Small tables with named rows and columns. After each table, cells are looked up by row and column.

Gupi:
|  | Nad | Fafi |
|---|---|---|
| Vuko | 68.2 | 76.7 |
| Sika | 14.4 | 56.6 |
| Zad | 11.2 | 53.8 |

Nad of Zad: 11.2
Nad of Vuko: 68.2
Fafi of Zad: 53.8
Nad of Sika: 14.4
Fafi of Sika: 56.6
Fafi of Vuko: 76.7

Vekenep:
|  | Risola | Mebel | Sot | Fitin | Sebado |
|---|---|---|---|---|---|
| Lepot | 4.9 | 7.1 | 9.6 | 7.4 | 5.0 |
| Fifet | 4.9 | 5.6 | 1.0 | 0.4 | 4.3 |
| Surado | 1.9 | 6.5 | 6.5 | 9.6 | 8.0 |
| Gib | 4.5 | 0.5 | 0.7 | 5.2 | 5.0 |
| Lenil | 0.3 | 1.2 | 6.3 | 6.5 | 9.3 |
| Purideg | 9.4 | 6.5 | 6.5 | 1.4 | 0.1 |
| Pok | 7.8 | 9.6 | 6.7 | 6.5 | 2.0 |
| Pumup | 4.9 | 7.1 | 9.6 | 7.2 | 5.0 |

What is the Sebado of Pok in Vekenep? 2.0
What is the Mebel of Lenil in Vekenep? 1.2
What is the Mebel of Purideg in Vekenep? 6.5
What is the Risola of Gib in Vekenep? 4.5
What is the Fitin of Surado in Vekenep? 9.6
What is the Sebado of Lenil in Vekenep? 9.3
What is the Sot of Pumup in Vekenep? 9.6
What is the Fitin of Gib in Vekenep? 5.2
What is the Risola of Surado in Vekenep? 1.9
What is the Mebel of Fifet in Vekenep? 5.6
What is the Risola of Purideg in Vekenep? 9.4
What is the Mebel of Gib in Vekenep? 0.5
What is the Sebado of Pumup in Vekenep? 5.0
What is the Sot of Fifet in Vekenep? 1.0
Row with the largest Risola: Purideg

Table Vin
         Derurir  Nurut  Ludur  Tefe
Kulozu        59    -65     34   -61
Fenogot       37     57     58    42
Tigo         -51     52     39   -56
Zanan        -63     52     48    38
Bagas         34     43    -46    46
Takude       -63     52     48    38
Nomolat       59    -65     34   -61

What is the Nurut of Nomolat in Vin?
-65
What is the Derurir of Nomolat in Vin?
59
What is the Tefe of Kulozu in Vin?
-61
What is the Ludur of Tigo in Vin?
39
What is the Tefe of Tigo in Vin?
-56
What is the Nurut of Fenogot in Vin?
57
What is the Tefe of Bagas in Vin?
46
What is the Ludur of Bagas in Vin?
-46
What is the Nurut of Kulozu in Vin?
-65
What is the Ludur of Fenogot in Vin?
58
What is the Derurir of Fenogot in Vin?
37

Supevi.csv
,Tufeb,Paradez,Nito,Gimob,Dulerom,Riri,Minenun,Tak,Vevul
Fasukop,0.6,0.8,0.7,0.6,0.5,0.2,0.7,0.3,0.7
Tukato,0.9,0.5,0.5,0.7,0.4,0.6,1.0,0.7,0.5
Vebo,0.5,0.5,0.5,0.5,0.8,0.8,0.5,0.8,0.5
Tiv,0.9,0.4,0.8,0.9,0.5,0.8,0.1,0.4,0.6

Dulerom of Fasukop: 0.5
Gimob of Tukato: 0.7
Minenun of Fasukop: 0.7
Vevul of Tiv: 0.6
Tufeb of Tiv: 0.9
Nito of Tiv: 0.8
Paradez of Vebo: 0.5
Paradez of Tiv: 0.4
Riri of Tukato: 0.6
Gimob of Fasukop: 0.6
Dulerom of Tukato: 0.4
Minenun of Tiv: 0.1
Minenun of Vebo: 0.5
Dulerom of Vebo: 0.8
Gimob of Vebo: 0.5
Nito of Tukato: 0.5
Riri of Vebo: 0.8
Tufeb of Vebo: 0.5
Tufeb of Tukato: 0.9

Gurese =
fields: Des, Fipako, Kelavun, Zin, Nuf, Mem, Zir, Zug, Dem
Zovopin: [58, 57, 46, 42, 65, 53, 58, 44, 57]
Tidek: [32, 45, 37, 50, 38, 49, 49, 80, 45]
Lim: [48, 39, 44, 39, 44, 44, 46, 42, 49]
Gef: [72, 23, 82, 70, 21, 66, 12, 24, 25]
Dosus: [51, 67, 46, 38, 41, 27, 44, 51, 24]
Gon: [29, 84, 20, 36, 34, 37, 42, 52, 12]
Loni: [73, 24, 66, 59, 34, 64, 22, 28, 57]
Bavup: [47, 47, 54, 49, 48, 43, 39, 43, 60]
Legifav: [24, 57, 23, 40, 55, 58, 59, 64, 67]
Vapamub: [66, 45, 74, 69, 30, 49, 42, 31, 37]

Lim, Kelavun: 44
Lim, Des: 48
Legifav, Zir: 59
Lim, Zir: 46
Gon, Dem: 12
Bavup, Dem: 60
Bavup, Zir: 39
Tidek, Kelavun: 37
Tidek, Zug: 80
Gef, Zin: 70

